B =
[[-1.6, 8.0, -47.4, -14.9, 32.0, 19.3, -4.5, -18.8, -5.5, -3.7, 37.8],
 [6.6, 13.8, -46.4, -2.4, 3.1, 16.6, -7.8, -9.9, -12.1, -44.8, 56.0],
 [-15.3, -37.1, 10.6, 6.8, 23.1, -3.7, -1.8, 12.5, 23.6, -2.7, -31.2],
 [4.3, 5.9, -16.8, 44.0, -39.8, 18.6, 16.8, 15.0, 14.1, -52.3, 55.9],
 [23.2, 10.4, 7.2, -26.8, 32.8, -18.8, -51.2, 24.9, -45.7, -24.6, 14.3],
 [25.0, -37.3, 14.2, -24.0, -39.8, -19.5, -3.3, -18.8, 8.7, 39.9, -8.1],
 [12.3, -5.6, 13.8, 35.7, 28.2, -1.4, -5.1, 29.5, -45.2, 40.3, -3.8],
 [0.2, 0.3, -0.2, 0.4, -0.6, 0.4, -12.5, -0.1, 0.2, 0.6, 0.2],
 [-3.3, 36.8, 15.4, 45.9, 7.7, 34.5, -15.1, 18.6, -39.7, 42.9, -4.1],
 [13.2, -37.3, -10.8, 14.7, -8.1, -19.5, 6.9, -2.2, 21.5, 22.8, -30.6],
 [25.0, 36.7, 2.2, 29.2, -38.5, -14.1, -13.6, 27.0, 24.3, -52.0, -5.4],
 [0.1, -0.3, -0.2, -0.3, 0.4, 0.4, -23.0, 0.0, -0.3, 0.1, -0.2],
 [-15.0, -3.7, -47.4, 29.6, -24.3, 34.5, 13.5, -16.0, -4.1, -52.3, 56.0],
 [4.3, 20.1, 15.4, 45.9, 10.1, 34.4, -4.2, 29.5, -48.1, 42.9, 10.0],
 [24.7, 14.4, -1.6, -26.8, 32.8, -19.0, -23.9, 29.4, -48.1, -36.8, 31.8],
 [-15.3, 36.8, -2.8, 30.6, 21.9, -0.3, -17.3, 7.5, 24.3, 29.4, -31.2]]
B[0][0] = -1.6
B[7][8] = 0.2
B[14] = [24.7, 14.4, -1.6, -26.8, 32.8, -19.0, -23.9, 29.4, -48.1, -36.8, 31.8]
B[3][5] = 18.6
B[1][8] = -12.1
B[9] = [13.2, -37.3, -10.8, 14.7, -8.1, -19.5, 6.9, -2.2, 21.5, 22.8, -30.6]
B[:, 1] = [8.0, 13.8, -37.1, 5.9, 10.4, -37.3, -5.6, 0.3, 36.8, -37.3, 36.7, -0.3, -3.7, 20.1, 14.4, 36.8]
B[10][7] = 27.0
B[11] = [0.1, -0.3, -0.2, -0.3, 0.4, 0.4, -23.0, 0.0, -0.3, 0.1, -0.2]
B[:, 10] = [37.8, 56.0, -31.2, 55.9, 14.3, -8.1, -3.8, 0.2, -4.1, -30.6, -5.4, -0.2, 56.0, 10.0, 31.8, -31.2]
B[9][6] = 6.9
B[13] = [4.3, 20.1, 15.4, 45.9, 10.1, 34.4, -4.2, 29.5, -48.1, 42.9, 10.0]
B[2][5] = -3.7
B[1] = [6.6, 13.8, -46.4, -2.4, 3.1, 16.6, -7.8, -9.9, -12.1, -44.8, 56.0]
B[:, 0] = [-1.6, 6.6, -15.3, 4.3, 23.2, 25.0, 12.3, 0.2, -3.3, 13.2, 25.0, 0.1, -15.0, 4.3, 24.7, -15.3]
B[12][9] = -52.3
B[:, 8] = [-5.5, -12.1, 23.6, 14.1, -45.7, 8.7, -45.2, 0.2, -39.7, 21.5, 24.3, -0.3, -4.1, -48.1, -48.1, 24.3]
B[11][10] = -0.2
B[6][4] = 28.2
B[4][8] = -45.7
B[12][0] = -15.0
B[:, 7] = [-18.8, -9.9, 12.5, 15.0, 24.9, -18.8, 29.5, -0.1, 18.6, -2.2, 27.0, 0.0, -16.0, 29.5, 29.4, 7.5]
B[14][5] = -19.0
B[7] = [0.2, 0.3, -0.2, 0.4, -0.6, 0.4, -12.5, -0.1, 0.2, 0.6, 0.2]
B[0][10] = 37.8
B[3][2] = -16.8
B[6][5] = -1.4
B[11][8] = -0.3
B[8] = [-3.3, 36.8, 15.4, 45.9, 7.7, 34.5, -15.1, 18.6, -39.7, 42.9, -4.1]
B[12] = [-15.0, -3.7, -47.4, 29.6, -24.3, 34.5, 13.5, -16.0, -4.1, -52.3, 56.0]
B[10][10] = -5.4
B[:, 2] = [-47.4, -46.4, 10.6, -16.8, 7.2, 14.2, 13.8, -0.2, 15.4, -10.8, 2.2, -0.2, -47.4, 15.4, -1.6, -2.8]
B[1][9] = -44.8
B[2][4] = 23.1
B[0][6] = -4.5
B[:, 9] = [-3.7, -44.8, -2.7, -52.3, -24.6, 39.9, 40.3, 0.6, 42.9, 22.8, -52.0, 0.1, -52.3, 42.9, -36.8, 29.4]
B[6][9] = 40.3

a =
159.27,73.54,37.97,36.37,-29.08,113.05
-95.90,141.82,56.60,108.30,47.90,-158.49
-153.04,92.65,-55.13,-32.90,97.50,263.58
-24.39,72.65,-28.66,3.99,-1.79,-95.01
39.33,78.66,77.48,24.30,55.93,3.97
260.67,239.40,197.66,102.31,10.06,-85.28
81.22,40.58,219.12,102.55,25.58,-47.78
-54.26,86.58,-54.12,58.15,96.45,-82.72
-3.26,157.20,-57.00,39.48,57.49,-114.16
97.21,15.41,78.54,-7.09,-2.20,-171.32
-134.06,55.31,-31.89,-61.29,131.08,211.11
-188.82,52.85,-67.54,-7.95,94.82,243.03
-195.70,108.69,-179.97,-8.59,111.59,80.41
196.69,18.17,-33.85,-17.76,-19.45,-1.55
71.18,2.58,200.32,31.81,-1.63,65.68
20.97,106.47,193.92,90.85,31.65,-269.20
a[0,0] = 159.27
a[10,4] = 131.08
a[3,1] = 72.65
a[1,3] = 108.30
a[5,1] = 239.40
a[4] = [39.33, 78.66, 77.48, 24.30, 55.93, 3.97]
a[12] = [-195.70, 108.69, -179.97, -8.59, 111.59, 80.41]
a[:, 2] = [37.97, 56.60, -55.13, -28.66, 77.48, 197.66, 219.12, -54.12, -57.00, 78.54, -31.89, -67.54, -179.97, -33.85, 200.32, 193.92]
a[14,5] = 65.68
a[2,1] = 92.65
a[7,1] = 86.58
a[:, 3] = [36.37, 108.30, -32.90, 3.99, 24.30, 102.31, 102.55, 58.15, 39.48, -7.09, -61.29, -7.95, -8.59, -17.76, 31.81, 90.85]
a[11,1] = 52.85
a[13] = [196.69, 18.17, -33.85, -17.76, -19.45, -1.55]
a[7,4] = 96.45
a[7,3] = 58.15
a[12,3] = -8.59
a[0,5] = 113.05
a[6,5] = -47.78
a[6,3] = 102.55
a[15,3] = 90.85
a[:, 4] = [-29.08, 47.90, 97.50, -1.79, 55.93, 10.06, 25.58, 96.45, 57.49, -2.20, 131.08, 94.82, 111.59, -19.45, -1.63, 31.65]
a[1,5] = -158.49
a[6,0] = 81.22
a[15,2] = 193.92
a[4,3] = 24.30
a[6] = [81.22, 40.58, 219.12, 102.55, 25.58, -47.78]
a[:, 1] = [73.54, 141.82, 92.65, 72.65, 78.66, 239.40, 40.58, 86.58, 157.20, 15.41, 55.31, 52.85, 108.69, 18.17, 2.58, 106.47]
a[14,2] = 200.32
a[5,4] = 10.06
a[3,3] = 3.99
a[11,0] = -188.82
a[:, 0] = [159.27, -95.90, -153.04, -24.39, 39.33, 260.67, 81.22, -54.26, -3.26, 97.21, -134.06, -188.82, -195.70, 196.69, 71.18, 20.97]
a[2,2] = -55.13
a[13,5] = -1.55

M = ((74, 61, 79, 65, 51, 83), (30, 46, 24, 41, 58, 19), (31, 46, 25, 41, 57, 20), (74, 61, 79, 66, 51, 84), (31, 46, 25, 41, 57, 20), (74, 60, 79, 65, 51, 83), (76, 62, 82, 67, 51, 86), (75, 61, 80, 66, 51, 85), (75, 61, 81, 66, 51, 85), (31, 46, 25, 41, 57, 20), (31, 46, 25, 41, 57, 20))
Rows and columns are counted from 0.
(0, 0): 74
(10, 0): 31
(2, 2): 25
(7, 1): 61
(0, 1): 61
(0, 3): 65
(6, 4): 51
(9, 1): 46
(1, 0): 30
(5, 3): 65
(10, 1): 46
(4, 1): 46
(2, 3): 41
(5, 5): 83
(9, 2): 25
(1, 4): 58
(4, 4): 57
(9, 4): 57
(6, 0): 76
(9, 0): 31
(10, 2): 25
(10, 4): 57
(7, 4): 51
(7, 3): 66
(6, 3): 67
(5, 4): 51
(7, 5): 85
(8, 3): 66
(5, 0): 74
